The same turns and mirrors carry the whole set onto itself, and each row onto the other rows of its family. Which rows share a family with each named row? Give them in list order.
These 32 rows form 4 families of 8 rows each.
K_809: [  1.3 -12.5  20.3 -13.6  -4.2   1.1  -9.8 -14.0   4.9  -2.3  -7.9 -27.8
  24.2   9.2   8.9  -0.3   1.4   9.3]
K_794: [-26.1 -14.3  22.7 -20.1  16.4 -10.9   1.7   8.9   3.5  16.4 -29.8  -3.2
   8.4  -9.3 -25.3   6.8 -24.2 -25.6]
K_954: [-18.1   2.9  15.5  -2.5  28.2   0.7   1.9 -13.7  26.9  26.7  18.1  -8.2
  23.4  10.0   4.9  -8.7   1.2  20.2]
K_481: [  0.1 -18.4  19.2 -14.9  -0.7  -6.3 -21.4 -11.1   1.4  -1.1 -17.8 -20.0
  24.6   5.6  -1.2 -15.6   6.5  -3.8]
K_980: [  5.7  -4.7  28.1  -3.7 -23.8  -9.4 -34.2   2.1  12.0  19.3  -9.7 -17.2
 -11.2   3.4 -40.0   4.5   1.7  19.4]
K_7: [ -3.4   6.3  21.5   7.8 -18.3   6.3 -19.3   5.3  12.2   9.9  16.2 -29.4
   8.2   2.2  -2.3  17.3   1.7  21.1]
K_106: [-29.8   4.8  19.3   0.9  11.2   1.8  -1.7  18.4   4.9  16.6   1.0  -8.8
   2.0 -17.2 -14.3  29.1 -25.9 -19.4]
K_940: [ 15.4   7.9  24.7   5.9   6.2 -26.1  -9.4   5.8   0.1   8.2   8.7  19.2
 -26.4  -3.7 -44.1  -3.7 -17.9  15.1]
K_533: [-15.2  -2.7  22.3  -8.6  19.6   4.8   4.9   2.5  -1.7   6.6  -0.2  -3.3
  12.0 -16.0 -15.7  26.5 -34.3 -22.7]
K_434: [ -0.7   2.2  27.3  10.8   3.4  -3.8 -21.2  -6.7  30.4  39.8  22.7  13.5
  -7.2  -4.7 -39.7  -8.6  -2.1  21.7]
K_505: [ 13.4 -16.8  28.6  -3.5 -19.2  -8.4 -36.1  -7.4   6.9   9.9 -15.4  -6.4
  -3.7   2.5 -37.9  -9.7   3.5   3.8]
K_191: [ -1.9   3.8  21.9   6.4 -24.7  -4.0 -26.3   5.8  12.6  22.2   1.8 -24.6
  -7.7   3.2 -24.0  14.0   3.1  23.1]
K_877: [-17.1   4.1  28.7  -9.2   4.3  -6.2  -2.8   8.4   4.8  22.9 -14.9   0.0
 -11.8 -10.9 -43.9  32.4 -31.0 -10.3]
K_239: [ -6.8  -9.1  13.1  -6.5  21.9 -40.2  -4.6  11.3  -1.0   8.1 -14.0  12.7
  -4.2   3.8 -21.4 -36.9  -3.3  -3.0]
K_444: [ -3.9 -15.5  26.2 -18.2  22.4 -15.5 -14.5 -22.1  24.3  34.9  -9.3  16.4
   8.0   8.8 -37.1 -24.0  -0.7  15.2]
K_737: [ -6.8  -6.9  16.4  -4.5  29.9   2.3  -4.5 -23.2  23.0  19.9  16.6   6.0
  26.1   2.6  -1.6 -20.7  -0.3   1.7]
K_856: [-29.2   5.9  21.9  -3.2   8.2  -5.9   1.1  19.8   4.9  28.4  -9.4  -7.7
  -6.2 -11.2 -27.1  30.3 -28.2  -8.0]
K_363: [  9.4 -22.8  24.0  -8.3  -9.2  -7.6 -32.0 -10.0   7.9   5.1 -20.6  -8.8
  13.2   2.8 -23.7 -22.4   4.6  -2.4]
K_625: [ 10.3   4.7  13.1  -5.4  29.7 -15.3  15.8  -8.6  -7.6  -8.6  12.4   6.0
  10.2   1.9   0.5  -2.7 -20.4   4.8]
K_352: [-22.7 -12.0  22.2 -10.0  12.3  -5.5 -11.5  13.9   1.3  17.6 -19.9   5.4
   1.4 -18.1 -34.4   4.9 -21.8 -33.8]
K_839: [ -3.1  17.0  10.2  11.9  21.4 -13.0   9.5   9.1   1.4  -1.4  29.4  -1.3
   5.4  -3.9   6.6  -3.3 -12.4   6.5]
K_709: [  4.4  -2.8  20.7   9.3  13.4 -30.1 -20.6  12.3   3.2   7.8   1.1  24.1
 -11.7  -8.1 -35.1 -27.9 -11.7  -4.7]
K_851: [  0.2   7.9  27.4   6.3  11.8   3.5  -8.7 -15.4  26.5  38.5  28.9   5.6
  -4.5   1.3 -27.8   9.8  -6.8  29.5]
K_841: [-11.5  -9.9  27.5  -0.5  13.9 -14.3 -21.6  -7.9  32.5  44.1   0.4  11.5
  -4.2   2.3 -41.7 -22.3   2.1  18.4]
K_299: [-19.2  25.2   9.5  11.2  13.2 -24.7   7.7  23.3   7.2  14.7  16.9  -5.9
 -10.1  -0.4  -7.3   3.8  -5.3  23.5]
K_749: [-10.8   9.0  21.9  -2.8  18.3   2.7   6.4 -16.5  24.7  35.5  21.5  -5.0
   7.3  11.8  -8.2   9.3  -5.3  32.0]
K_240: [  0.4  -2.7  15.0 -18.6  28.8 -34.5  14.1  -6.7  -8.8  -2.9 -14.2   7.3
   8.8  10.8 -11.4 -21.3 -12.1   3.4]
K_419: [ -4.0  19.3  17.8  -0.1   7.1 -30.6   6.7  13.1   4.5  19.8   6.6   3.7
 -23.4   3.3 -30.5  12.7 -13.1  32.7]
K_3: [-17.3  -6.6  23.7 -22.2  22.8  -1.5   4.1  -0.7  -5.6   8.8 -18.6  -5.5
  13.2  -7.7 -17.2  21.8 -30.0 -21.5]
K_567: [  4.4 -16.5  25.9 -16.1  27.8  -5.0  -5.7 -34.8  19.1  19.5   1.8  15.1
  17.1   4.4 -21.2 -24.3  -3.6   6.7]
K_689: [-11.7  -7.9  27.5  -5.4   8.9  -3.6 -13.7   9.1   0.5  16.1 -12.9  10.2
  -6.1 -17.1 -45.0  20.7 -30.5 -24.2]
K_732: [  3.8   1.6  21.1  -1.9  -9.6   7.3 -11.9 -10.5   6.1   0.9   9.1 -30.7
  17.9   5.8   5.2  15.0  -2.4  14.8]

Same family as K_689: K_794, K_106, K_533, K_877, K_856, K_352, K_3
Same family as K_191: K_809, K_481, K_980, K_7, K_505, K_363, K_732
Same family as K_240: K_940, K_239, K_625, K_839, K_709, K_299, K_419

The same turns and mirrors carry the whole set onto itself, and each row onto the other rows of its family. Which rows share a family with each named row? Give them in list order.
These 25 rows form 5 families of 5 rows each.
K_882: [ 22.8 -33.2  10.7   3.4 -15.2 -30.6  -5.4  22.3 -19.2  12.0 -17.1  -5.3
   1.9   2.5  -2.1 -34.4 -10.6 -18.7  -5.9   2.8   8.4  -1.8  -5.2  -3.8
  10.8  14.9   5.9  -6.9 -36.7  -0.8  20.6   6.1  15.6  -3.5   3.8  18.1]
K_194: [-10.6  -2.7  -9.9   0.7   8.2 -24.7 -14.5  15.5  13.3  -1.5  14.1  35.9
  -6.4   1.1  14.5  30.6  42.1  19.5  -0.7  31.3  -6.5  18.4  10.7  11.4
  -7.8  -1.5  -2.0 -13.3  -8.9  -3.1   7.0  31.7 -18.2   8.5 -15.3   8.5]
K_605: [-11.5 -10.6  -1.6   5.9  11.9 -24.8 -13.9  29.7   7.5   1.5   7.1  34.5
 -17.5  -7.8   8.7  21.6  45.7  27.2   2.8  29.6  -0.6  22.6  20.3  10.6
  -1.7  -1.3   8.0 -10.1  -8.9  -1.7   6.4  22.4 -25.8  -1.2  -3.0   4.9]
K_872: [-19.9   0.3   2.3   5.6  -0.7 -25.8  -2.7  13.9   6.5   7.7  10.8  33.5
  -0.9   2.8  -1.6  28.3  45.6  16.3 -12.8  34.9   2.8  24.4  25.7   2.8
  -8.3 -16.3  -1.9 -12.1  -5.2  -2.6   3.6  31.7  -9.3   6.8 -13.6  10.1]
K_991: [ 19.5  -0.8  24.6   4.4  -1.9 -29.8   0.8  10.3 -17.4 -17.7   1.7  -8.4
  -6.7  12.4 -10.3  16.3  -1.5 -15.5 -23.5 -11.3  25.7  -3.4 -24.6  -4.8
 -17.0 -12.2   7.0   2.8 -10.3   2.1  -1.5 -14.1  18.3  27.7  18.3   2.7]
K_608: [ -5.6  -1.8   7.7  -5.9  12.1 -11.1  -7.8  25.2  10.1   0.1  15.0  27.2
  -2.6  -5.5   3.2  22.3  44.9  17.7   0.3  38.1  -7.0  19.8  21.5   7.0
  -6.4 -10.3  -6.0   1.5 -10.1  -4.6  -2.7  33.7 -22.7  10.2 -11.4   4.9]
K_836: [-12.1   1.9   0.2  -5.3   6.7 -24.1 -11.3  17.8   8.5  -4.6   6.8  27.7
  11.3   0.8   2.1  26.1  35.7  18.9   0.1  34.0 -12.9  25.4  20.7   6.1
  -5.4  -9.7 -14.4 -12.3   7.8 -12.7   6.2  27.4 -18.4   8.5  -9.7  10.5]
K_678: [ -7.4 -26.8  17.6 -17.9   3.6 -12.9   2.2  30.1  12.0  23.3   2.9  17.0
 -19.6  -4.6   3.3  -5.8   9.7  11.8  -4.1  25.9 -19.0  31.4  14.6  -2.9
   4.4  17.9 -10.1 -20.1 -22.5 -19.0  14.9  20.4 -14.2 -10.6  14.4  32.1]
K_752: [ 16.0 -35.5  22.4  -3.0 -24.9 -23.7  -4.4  15.5  -7.4  20.5 -17.2  -9.2
  -1.7   5.0  -3.7 -31.9  -7.4 -28.2   2.3   1.0   8.3   1.3  -4.8   7.1
   3.8   4.1  13.7  -9.4 -27.2   4.0  20.8   2.5   0.0  -4.6  13.5  27.4]
K_230: [  4.4 -40.7   7.3  -6.3   5.6  -4.9  -5.9  33.3   8.9  22.6 -10.6   8.9
 -13.1  -4.6   6.6  -8.8   0.5   0.1   2.7  22.6 -16.8  23.2  13.0  12.0
   3.3  14.3  15.2 -15.4 -34.2  -9.7  13.5  15.2 -22.8 -12.1   8.4  34.5]
K_854: [ -9.9 -24.1  11.3 -10.6   4.0  -5.4  -2.2  27.7  13.4   5.7  -9.0  13.8
 -19.2   1.4  13.0 -14.9  13.6   7.7   5.0  12.6 -21.8  16.9  15.5  -6.5
  16.4  19.9 -13.6 -16.8 -19.4  -8.9   7.5  15.8 -25.8 -11.4   5.4  29.8]
K_165: [  0.1 -31.1   9.4 -14.0   4.0   1.0   1.0  25.1   2.5  14.3   1.4  24.0
 -18.0  -0.1   8.2 -22.3  10.3   3.0   0.8  25.4 -15.7  22.0  15.1   6.5
  11.7  20.6  -4.3 -11.9 -30.3 -10.1  -2.6  13.0 -15.7 -14.0   8.0  27.9]
K_424: [ 18.6 -10.2  18.1   7.0  -4.2 -37.8   1.3  17.6 -26.8 -17.9  -6.6 -19.5
  -6.1   1.5  -7.5  10.9  -4.6  -3.1 -15.6 -12.8  41.7  -2.5 -21.0 -12.8
 -20.6 -12.8   8.9  -3.4 -20.0   8.2   7.6   3.7  10.2  21.1  22.4   5.9]
K_574: [  8.9  10.6  -6.4   9.1  11.3 -28.7   0.2  16.6  -3.0 -27.1  13.9  15.7
   8.3   7.3   5.5  30.8  43.5   6.7 -21.0   5.4  15.5  17.0  -5.0  27.2
 -22.4 -14.0   1.3  -0.7   7.7   8.4   6.3  21.8  10.4  26.3  15.6  -0.7]
K_660: [ -4.6 -36.3  10.9 -13.5   2.6 -13.0  -5.2  22.3   9.7  23.4   5.0  16.8
 -19.5  -5.7  17.0  -9.1  16.0   4.1  10.3  16.9 -18.5  17.1  14.2   3.5
   3.2  15.1   3.5 -22.4 -31.7  -5.9  12.0  14.6 -27.4 -10.7   7.5  34.7]
K_780: [ 16.5   1.7  32.1   3.0 -10.2 -35.1   5.8  20.3 -16.3  -9.4  -6.3 -15.3
   1.0   8.7 -13.1   8.8  -5.5 -18.3 -15.8  -4.4  41.3  -7.2 -26.1  -3.1
 -12.3 -11.0  14.0   3.3 -10.2   4.4  11.8  -5.4  11.3  22.1  12.7   7.3]
K_890: [  4.1   8.3   1.0   2.7   5.8 -23.6   5.2   8.5 -13.1 -14.1  12.3  14.9
  16.1  16.0 -12.7  39.0  15.1   9.3 -19.3  11.0  27.2  25.4 -11.2  13.2
 -33.0 -27.8   4.2 -14.4  10.8   5.3  -3.8  18.9   1.8  20.0  19.2   3.6]
K_599: [  4.1   8.7   1.1  11.1   3.3 -18.8  19.2  10.7  -7.3 -25.5   6.4  10.3
  13.7  16.9   5.3  32.0  21.5   0.6 -26.8  -4.6  31.0  14.8  -5.1  19.5
 -28.5 -24.2  10.4 -13.3  -2.3  10.4  -9.6  28.0  -0.8  25.7  11.9   8.1]
K_15: [ 18.0 -30.5  14.8  -5.3 -24.6 -28.5  -6.0  14.7   0.3  14.6 -22.1  -2.2
  -4.5   9.0  -1.8 -36.4 -17.1 -15.9   3.9  -1.8  -1.2   5.7 -10.1   5.0
  12.6  11.4  -0.7  -8.4 -21.7  -5.6  24.7  20.3   1.7  -4.9  16.2  11.9]
K_951: [ 18.8  -3.9  31.4   4.5 -10.5 -36.6   4.0  19.0 -19.2 -12.0  -5.7 -13.1
   1.3   9.2  -3.3   5.5 -12.6 -10.4 -13.5 -24.5  31.9 -10.9 -23.2 -10.9
  -4.5  -8.5  16.3  -6.7 -16.8   1.8   5.2   5.9  -3.9  21.1   5.4  -7.2]
K_785: [ 16.9  -5.0  21.5  11.4  -3.1 -35.3  14.9  17.5 -25.6   4.9   0.1 -11.1
   4.4  15.1 -16.1   8.8  -5.2  -7.2 -12.3 -12.5  39.4  -7.4 -25.5 -12.7
 -12.0 -16.8  18.7  -7.0 -21.0  16.2  11.1   9.3  10.2  16.6  15.3   2.0]
K_770: [ 19.0 -29.6  12.5   7.2 -17.2 -15.5   0.1  23.9  -4.8  19.1 -19.1  -5.7
  -5.3  17.4  -1.4 -33.3  -5.9 -19.3  -5.6 -14.8   2.0  -0.4  -8.8  -3.6
  14.7  14.2  11.0 -11.6 -31.3  11.2  20.5  15.3   1.6  -5.8   4.6  20.4]
K_546: [ 13.6   5.5  -3.6   6.2  -1.5 -16.0 -10.3  13.0  -4.5 -22.9   5.4   8.0
   8.2   8.4  -5.8  36.5  27.0   6.9 -21.1   5.6  25.3  24.9  -5.2  17.8
 -36.2 -26.6   4.9  -2.6   5.1  11.0  -3.1  29.1  -1.1  25.8  10.5   0.5]
K_673: [  5.3  17.1  -2.1   4.7   6.3 -22.1   4.6  13.0  -0.7 -28.1   5.9  15.4
   1.5  15.4   2.1  39.8  22.0   4.7 -24.0  12.1  29.9  15.3 -18.4  20.5
 -27.1 -12.7   1.2  -4.0   8.2   3.9  -0.7  20.1   4.1  25.0  10.2   5.2]
K_60: [ 19.0 -33.4  19.1   5.2 -14.0 -28.4  -0.5  12.3  -7.3  16.0 -24.4 -11.2
  -5.2   7.5  -8.8 -22.7 -16.9 -29.8   6.6   9.0   6.2  -7.6  -9.2  -0.2
   4.2  -6.2   7.8   6.6 -33.5  -2.3  14.1   2.6   6.1   5.7  10.2  21.1]

Same family as K_605: K_991, K_230, K_574, K_60
Same family as K_15: K_872, K_678, K_599, K_951
Same family as K_882: K_608, K_165, K_424, K_546
Same family as K_673: K_194, K_752, K_660, K_780

